In the data rows, 128 means zero.
Some points, each followed by its number:
[109,130,137,122,127,124,128,128,135,126,139,120,131,119,146,115,129,93,109,125,129,143,117,138,92,129,116,125,127,128,109,138] 0
[120,145,159,123,157,138,168,100,163,146,117,125,124,109,219,132,150,74,116,115,120,161,128,129,129,133,137,144,119,179,114,126] 1
[116,121,103,125,103,144,120,131,110,111,124,165,128,88,126,125,122,126,160,126,128,148,110,162,138,127,130,125,137,121,147,86] 2
[119,113,121,126,114,123,129,118,133,113,128,129,119,105,121,118,119,116,130,121,140,140,133,145,125,139,124,123,124,117,117,121] 3
[120,87,160,132,108,126,152,98,129,154,162,96,88,96,188,93,140,74,115,92,131,170,146,87,126,162,173,146,72,116,126,149] 4
[114,135,128,109,128,142,98,117,106,104,156,138,146,117,107,96,115,117,128,145,119,136,128,146,121,106,128,119,129,145,132,148] 5
[90,166,206,112,164,137,140,78,158,107,176,117,136,94,193,128,178,44,117,167,72,158,92,124,129,102,157,148,134,194,103,146] 6
[107,136,182,128,111,122,150,138,157,175,148,146,90,172,169,130,133,74,105,144,107,128,143,114,118,146,123,136,140,156,114,196] 7
[132,85,112,124,116,135,135,114,152,119,132,134,101,93,133,123,137,124,146,118,132,191,128,137,135,140,128,134,112,131,125,117] 8
[130,132,127,109,119,155,138,119,110,109,119,130,136,113,160,107,132,120,132,128,130,134,127,150,132,128,135,115,126,155,142,115] 9
[118,125,109,116,128,140,116,126,115,105,134,143,121,110,129,103,117,130,120,131,130,141,124,139,120,120,146,113,128,133,132,117] 10
[106,114,129,116,128,138,113,108,125,111,142,133,133,81,126,98,116,108,129,120,117,151,105,139,118,126,128,128,130,141,133,117] 11
[118,110,131,113,124,130,113,128,128,133,140,162,107,130,101,143,115,99,142,129,135,122,114,124,130,145,146,105,131,132,122,128] 12
[103,152,133,130,129,143,133,116,130,126,111,133,135,107,173,120,115,130,119,120,127,166,134,144,117,105,168,144,123,147,129,114] 13
[115,143,127,127,129,155,120,108,135,122,129,142,125,91,157,117,129,111,131,135,106,158,112,146,124,126,150,124,127,174,148,125] 14
[255,129,0,125,56,107,204,185,129,141,237,127,52,246,133,216,187,220,149,59,228,79,227,0,206,219,128,37,59,25,255,255] 15
Which point above is nearest to each new point, looking only along the 5 directions in which the numbered points spread most? Its number follows each.
[171,151,80,255,212,28,140,224,95,130,0,37,255,240,0,164,62,255,92,67,118,0,226,143,137,121,0,216,185,27,126,101] 12
[140,70,158,98,108,131,150,105,162,115,163,115,107,117,155,144,133,107,102,127,140,188,127,140,94,151,128,113,106,122,113,156] 0
[121,111,166,116,121,137,123,128,136,121,158,107,102,126,127,129,129,100,118,127,128,167,117,121,100,128,151,127,128,148,131,147] 0
[87,116,146,169,129,70,37,86,92,69,119,129,201,158,60,121,149,146,128,177,125,54,39,186,176,123,111,146,100,59,49,53] 5
[142,118,114,125,113,130,133,126,139,156,122,134,65,111,162,149,119,106,130,143,130,187,131,124,121,138,173,116,137,168,149,152] 0
[127,135,139,119,116,141,129,111,133,109,130,146,117,126,133,114,116,126,127,139,134,139,131,139,137,131,151,141,134,148,123,146] 0
[127,115,120,128,117,144,131,121,137,117,122,129,115,103,154,128,118,139,133,127,128,169,123,126,126,123,128,130,133,156,128,110] 9
[116,137,137,125,131,134,120,128,127,125,127,147,126,129,136,106,126,109,118,114,122,129,118,136,117,116,139,123,121,131,130,135] 0
[114,145,125,123,128,130,128,139,111,122,126,155,125,136,138,105,122,122,118,124,133,94,144,148,108,130,128,126,117,126,125,137] 12
[121,128,130,126,127,139,130,125,137,145,121,139,103,131,145,140,125,133,133,126,136,151,127,123,116,128,175,125,126,156,137,132] 9
[219,129,0,255,247,98,83,236,3,115,0,14,255,255,0,228,126,255,113,135,195,0,240,108,129,168,0,194,197,0,130,34] 2
[115,90,130,113,120,134,131,105,176,109,127,127,128,71,141,115,133,109,135,132,112,177,115,123,139,130,146,137,138,154,112,129] 11
[238,75,134,85,0,0,161,234,153,255,101,187,92,0,133,128,207,0,98,54,33,208,59,245,127,79,244,22,149,180,0,129] 0
[97,181,154,125,129,124,133,110,153,141,148,161,125,137,128,108,144,102,134,139,105,96,134,129,125,104,156,128,119,155,133,154] 0
[106,101,135,158,103,151,129,107,140,100,136,110,136,81,215,135,116,126,141,100,139,190,142,129,126,129,162,128,85,131,130,127] 8
